Each path below is one point turned by a fixed rotation once a step. After each direction that follows a path, write how fast that rotation turns it, in degrees each step (0 if it stays still).
Each turn is a multiple of 5 degrees from 10 to 175, or 0.
Each row of a path follows its step; steps can be skipped.
Path 1:
step 0: [ 10.3  11.2 -14.1   1.3  17.5  35.7 -15.9   4.0  -9.6 -10.8 -17.4   8.1
 -27.4 -29.6   1.9   5.0 -16.6   2.8  16.9 -29.6   5.5 -17.5   0.1  -8.0
   7.7  22.3 -14.0  -4.9   8.0 -38.3 -25.7   2.0  21.5  16.6 -42.5  -6.5
 -16.8 -30.4 -30.8 -29.7 -16.9 -30.3 -15.0   8.2]
step 1: [ 29.2 -17.7 -22.8 -36.6  25.4  26.9   5.3  13.6   2.3   9.0   1.3  12.3
 -13.6  -8.6   2.6  -8.4  29.1  22.9   7.0  18.4  30.2 -15.6  31.4  -2.0
 -25.2  40.9   7.6  16.7 -19.9   9.1  21.4  23.9  14.9   1.7  23.3  -5.0
  20.8  -4.0  -8.5   9.6  25.4  28.3   8.9 -11.9]
step 5: [-16.1 -14.6  14.5  24.5  -0.6  17.8  38.1  10.8  10.1  19.5  -8.3 -14.1
   3.6   4.5   6.4 -11.3 -27.3 -11.5 -17.8  -3.6  19.6 -29.9 -14.3  -6.6
  11.4  11.9  20.7  -9.8   9.3  -2.2 -39.4  23.8  -9.6  34.5  30.2  22.7
 -28.1 -37.9  22.8   9.9  -6.8  20.7 -19.4   2.9]
step 11: [-32.4   9.5  28.5  11.6 -22.8   6.7  19.4 -17.3   5.0   2.0  16.6  -4.8
 -14.5 -10.6  -5.6  12.5   6.1 -15.5  25.7 -20.6 -10.7 -46.0 -13.1   4.4
  -9.0 -21.7  24.6  -1.7 -17.4  18.1 -45.1  21.0 -28.3  22.4   1.7  -4.7
 -30.8  -9.6  21.4   3.3   2.8 -13.4  12.7  32.5]
step 21: [ 29.7   3.9   9.6  -4.6  15.7 -17.0  -7.4   2.6  17.9  -7.0  19.8  -9.4
  12.3  20.7   9.3 -15.5 -32.3   8.8 -18.2  12.7   5.8  38.3  23.1  20.4
  25.6 -39.9  12.6 -24.8  -5.1   7.1  -7.1 -30.0   1.4 -21.2 -38.3  13.4
 -11.5 -10.8   0.8  25.2  -9.7  36.5 -20.9 -12.6]
step 23: [-54.1   2.6   8.7   0.3  16.4  -2.1  -9.6 -14.5  16.3   1.3  -3.2 -12.7
 -24.9   7.1  -1.2  23.2  29.3  13.6  34.9 -10.7 -22.1  -7.1   4.8  -6.9
  32.2 -14.4  -9.7  14.2   7.1  38.4   3.5  25.5  25.9  -7.6  15.0  15.3
   3.8  23.7  15.8   7.4   7.2  19.0  42.4  12.8]
step 24: [  2.0   3.6  11.1  34.9   4.5   6.8 -11.0   6.0 -30.6 -10.5  16.0   6.9
  43.3  -2.6   6.4 -17.8  14.8 -13.6 -32.5  -0.3 -24.9 -14.8 -10.5  14.0
 -11.2 -17.3 -12.7   4.7  26.3   9.8  16.9 -29.8  -6.1  -2.2 -37.5  41.1
  -4.1  -4.1  18.3  19.0  -0.9  21.6  31.1 -28.2]
step 26: [  7.8   3.1  -6.9 -29.3  -5.2  -2.6 -32.4  17.9  37.1  20.9  20.4 -14.3
 -10.8  19.5  23.7  23.6  28.7   5.0  24.3  39.0  24.5   1.9  21.8  14.6
  14.4 -10.9 -22.3  25.4  -1.7  -0.3   8.1  17.5   2.0 -31.8  16.2  19.9
  16.5 -34.7  -0.7 -19.2 -12.4 -11.0  12.6  11.8]
step 27: [ 23.3  14.1 -24.2  10.0  11.0  -3.6  51.4 -40.8  27.5 -22.2  14.0  14.5
   8.6  -9.9  -8.4 -20.0   5.3  12.5 -13.0  -0.7  -7.7  -4.0  26.8  -2.1
   6.6 -34.7 -11.0 -25.8  20.4 -11.8  -0.8 -18.5   0.4 -18.4 -26.4  21.6
   3.2 -34.0  -4.5  18.3  -6.5  23.0   7.3  23.1]
[  2.8   2.7   6.9   2.2  -3.4  -3.2   2.9  -0.6   4.5   1.6   2.9  -8.3
   6.9   4.7   2.7  16.6  -9.9   2.7   3.4 -12.4  -7.3   2.9   3.2  12.3
   6.6  -1.1  -0.3   7.5   1.4   5.4   5.7  -1.1  -4.3   6.1   0.4  13.3
  -3.6   7.3   2.8  -2.7   3.2   6.0   1.7  -6.2]
25
[  4.8  -3.4  -7.4  -0.5   0.3 -13.5   2.6 -13.9  11.2  -9.5  -1.9  -1.3
  -0.4   0.5  -1.4   0.6 -11.5  -5.9   8.2   5.8   5.9   8.3  -6.3   1.7
   3.9  -4.6   1.8  -7.7   1.2  -0.7   0.6  -3.6  -9.7 -12.5   8.4  -1.2
   3.7   0.6   3.7   1.5   2.6   0.6  -3.5   4.2]
60
[-9.6  4.1 -6.3 11.2 -2.8 -6.5  1.1  6.4 -5.3 -6.9  2.3  4.1  3.8 -1.3
 -5.2 -1.6  4.3  5.2 -2.7 -4.1 -0.8 -2.3 -7.3 -9.1  7.7 -2.4 -2.3  5.9
  8.0 -1.5  3.1 -2.5  3.7 -2.7  5.0  3.1 16.0 15.7  4.1  2.1  4.1 -4.7
 -6.4 -6.9]
70
[ -0.3  -1.5  -1.7   4.5  -6.0  -8.5  -6.2   6.0   9.1   7.7   9.7  -7.8
   7.4  -8.3  -3.6  -7.2   2.2 -11.9   2.2  -4.3  -6.5   3.6  -0.1   1.0
  -2.7  -5.5   6.6  -7.5  -6.5   5.1   2.7   3.5  14.0   0.3  -5.8  -4.9
   3.5   3.9   7.8  -6.7  -4.4   5.3   0.7   5.6]
10
[  7.4   7.2  -4.8  10.4  -6.5   8.4  -0.6   3.0  -3.8   0.1   3.5 -13.2
   5.1   3.6  -8.6  -6.3  -4.3   1.0   0.2  10.4  -0.7  -2.3   2.9  -3.3
   0.6  13.1  -6.4   3.6  -6.1   2.2  -6.4   7.2  -8.5 -13.1  -0.3   2.3
  -5.1   6.9   2.6  -4.1   1.2   1.3   5.9   1.1]
175
[  1.7   6.4  -7.4  15.4  -4.7  -1.4   9.2   0.6  -6.0  -4.9  -1.7   8.2
  -2.7   4.2  -6.3   9.5  -4.2 -10.6  -3.5 -16.1   3.2  -1.8  -3.4  -1.1
  -1.8   2.0   1.5   4.4  -9.3   3.1  -1.4  -2.7   3.7  -1.5   0.6  -5.8
  -5.5 -13.2  -0.5  -1.1  -2.8  -4.5  -0.6   6.1]
130
[ -3.6   9.5   2.8  -7.9  -5.3  -0.1  11.8 -11.9 -11.8  -2.1  -8.8  -7.6
   4.5  -5.8   7.8  -6.4   6.8  -0.9  -2.0   0.7  -6.7  -2.6  -0.3   2.9
  -1.3  -2.0   2.0   4.6   2.6   9.0   2.7  -9.3   3.6  -3.2   3.7  -3.5
   0.6   0.7   6.4  -5.5   9.5   0.3   5.7  11.2]
85
[ -4.7  12.2  -0.9   0.9  -2.2   0.0   1.0 -13.0   4.4  -2.8  -3.1   1.3
 -11.2   0.0  -1.3  -4.8   5.4  -0.6  -3.6  -8.1  -6.2  15.6  10.2  -4.8
   9.1   5.0   0.2  -4.8   5.5  -5.6   1.1   6.1   1.9  -0.9  -8.0  -1.6
 -10.4   8.8  -4.5  -1.1  -5.8   0.0  -3.9  -1.6]
175
